Each named turn below is shown by a few rows before and after it. Which turns, in which order, take the first row of each later pair to the second? The first pair is answered.
F (before |-> after):
[  9   1 -55 -12 -15 -83   2   6 -20  26 -10   5  -9  -4  21  11  -9   7
   5 -29  26  19 -23  -7  19  18] |-> [ 28 -12 -28  -7 -20 -62  21 -17 -35  32 -29 -23 -21  -6  -7  16 -18 -11
  29 -33   1  22 -21  -5  13  15]
[ 25  37  12  17  60 -11  20  -6 -44 -12  64 -10 -24  -9   4  40  -7 -42
  -8  39   3  42   3 -17 -34  62] |-> [  4  46   1  23  62 -22   3   4 -35 -18  71  -1 -17 -13  13  30   0 -29
 -17  38   7  37  -5 -14 -27  52]
[ 41 -43  53  31  26  45  -8 -13  -7  26 -10  -6 -44 -37 -12 -16 -17   3
  35 -13 -29  43  54   6 -35   9] |-> [ -2 -20  41  10  52  13 -28  -3  35   1   1  32 -55 -56  12 -23   5  22
 -26  -7 -28  29  70  -2 -23   3]
[ -6  10 -12  14  15  -8  -4  13 -31 -27  31  -6  18  12  13 -22 -16 -29
  15  32  -3  18  18 -18 -22   4] |-> [  0   8   6  19  17  -6  -2   4 -28 -33  30 -10   5  11  -4 -24 -16 -31
  20  22 -14  13  29 -17 -27   2]
W (before |-> after):
[ 18  -2  29 -12  -1  29   6   0 -22   1  -6 -43   0 -10  -7 -15 -14   5
  25  -3 -10  -8  16   3 -16   5] |-> [ 20   6  32 -12  11  39  -1   5 -19  -1 -17 -40   5  -3  -9  -9  -1   5
  30   0   0 -16  15   3  -9   7]
[ -6   5  39   7  27 -15   2 -22  21 -38  14   1 -14 -22  -4 -14  -6 -17
 -35   5 -29  -5  41 -10 -10  -4] |-> [ -6   3  29  15  22 -20   9 -16  10 -39  31 -16 -11 -13 -17  -9 -10 -28
 -19   6 -27   9  33  -4 -10   5]
[ -8 -37  15   9 -35  -6  19 -21  28  23 -45 -11  31  21   7  21  -4   5
  17 -31   4  -4 -60 -12  17  -7] |-> [ 10 -29 -14  24 -33  -3  27 -11 -21  20 -15 -23  46  29  22   6 -11  -4
  46 -20   9  21 -75 -18   2   1]
[-10  12 -31   9 -21 -40  16   9   8  -8  42   4  43  -5  19   1  -9 -12
   3  -7   0  -5   2  12  20  10] |-> [-15  18 -26  -5   3 -28   4   8  15 -12  29  20  44  -8  33  -4  -2 -10
  -5   1   6 -18   7  12  12  13]
E (before |-> after):
[ -6  17  -9 -17   3  17 -29   5  12  10 -23  22  -3  -8  21  -8  18  14
  -9   0   7 -32 -10 -18   2 -10] |-> [ -8  18 -32 -13  -4  -5 -29  14 -13  32   4  14  -8   3   4   5  10  26
  -9  -1  23 -11 -27  -6   6   1]
[  6  -6  22  17   0  24  16 -18 -29   7   1 -28   0   1 -14  14  -9 -22
  32  -3 -18  12  16   2 -15  -1] |-> [ 12  -5  18   7  15  15  14 -20 -20   6   8 -32  -2  -8 -19  12  -5 -23
  23   3 -19  15  21  -3 -16   6]
[ -9   0 -34 -25  15 -28 -27  21  17  19   2   6 -13   3  12   3  14   8
 -13  17  19   3 -20  -9  15  -3] |-> [  1 -13 -19  -4 -19 -25 -25  25  30   9 -31  27  11  18  21   6   6   4
   0 -10  23  -2 -34  -6   7 -10]

(2 to 3 turns a pair)
[-17  29 -38  12  17 -20   4   9  -7 -37  29   6   5  -5  34 -30  -5  -5
  -5  21   9  12   2 -10   3   3] |-> [ 20  -6 -10  56 -17  -6  24  -7 -15 -30  -3 -10  19  15  10 -20 -18 -27
  20 -10  -4  18   2 -10 -12   2] | E F
[ 16 -16 -27 -18 -35 -23  15  15 -19  29  12   2  -2  10 -30  27 -12  -7
  26 -24   9  22 -30  41   7 -11] |-> [-21   8 -35 -27 -18 -43  -4  22   7  18  17  33  -5  -6 -13  18   6   1
 -17 -19  10  11 -18  35  18 -16] | F F F
[ 15  -3  16 -16 -45  29  -6  25 -59  62 -39 -15  -1  32  11   1 -22 -10
  37 -41  26   5 -56  17  10  23] |-> [ -5   1  40 -38 -34  41 -18  24 -14  58 -76  -4  -8  20  19  -5  -2   3
  15 -35  34 -21 -49  10  13  13] | W W
[  4  -2  14   2  18   6  16 -12 -32 -16  25 -29 -11  -7 -14 -18 -11 -16
  14  18 -11  -7  25 -12 -28  22] |-> [ -5  -8  43 -11   4   8  16 -23  11  -9 -15 -14 -21  -8 -13  -2  -6  -4
 -13   7 -22 -24  37  -3 -19  14] | W W
[ 19  -5  17 -16 -17   4  -1 -21  -1  30 -14 -17  -1  -4 -33  21  -6  14
   2 -24 -17 -22 -14  19  16  -3] |-> [  5  31 -29 -19  21 -10 -10   1 -40  24  39 -15   3  -2  -6  -4   4  15
  -5  13   3   0 -15   2   6  10] | F W W
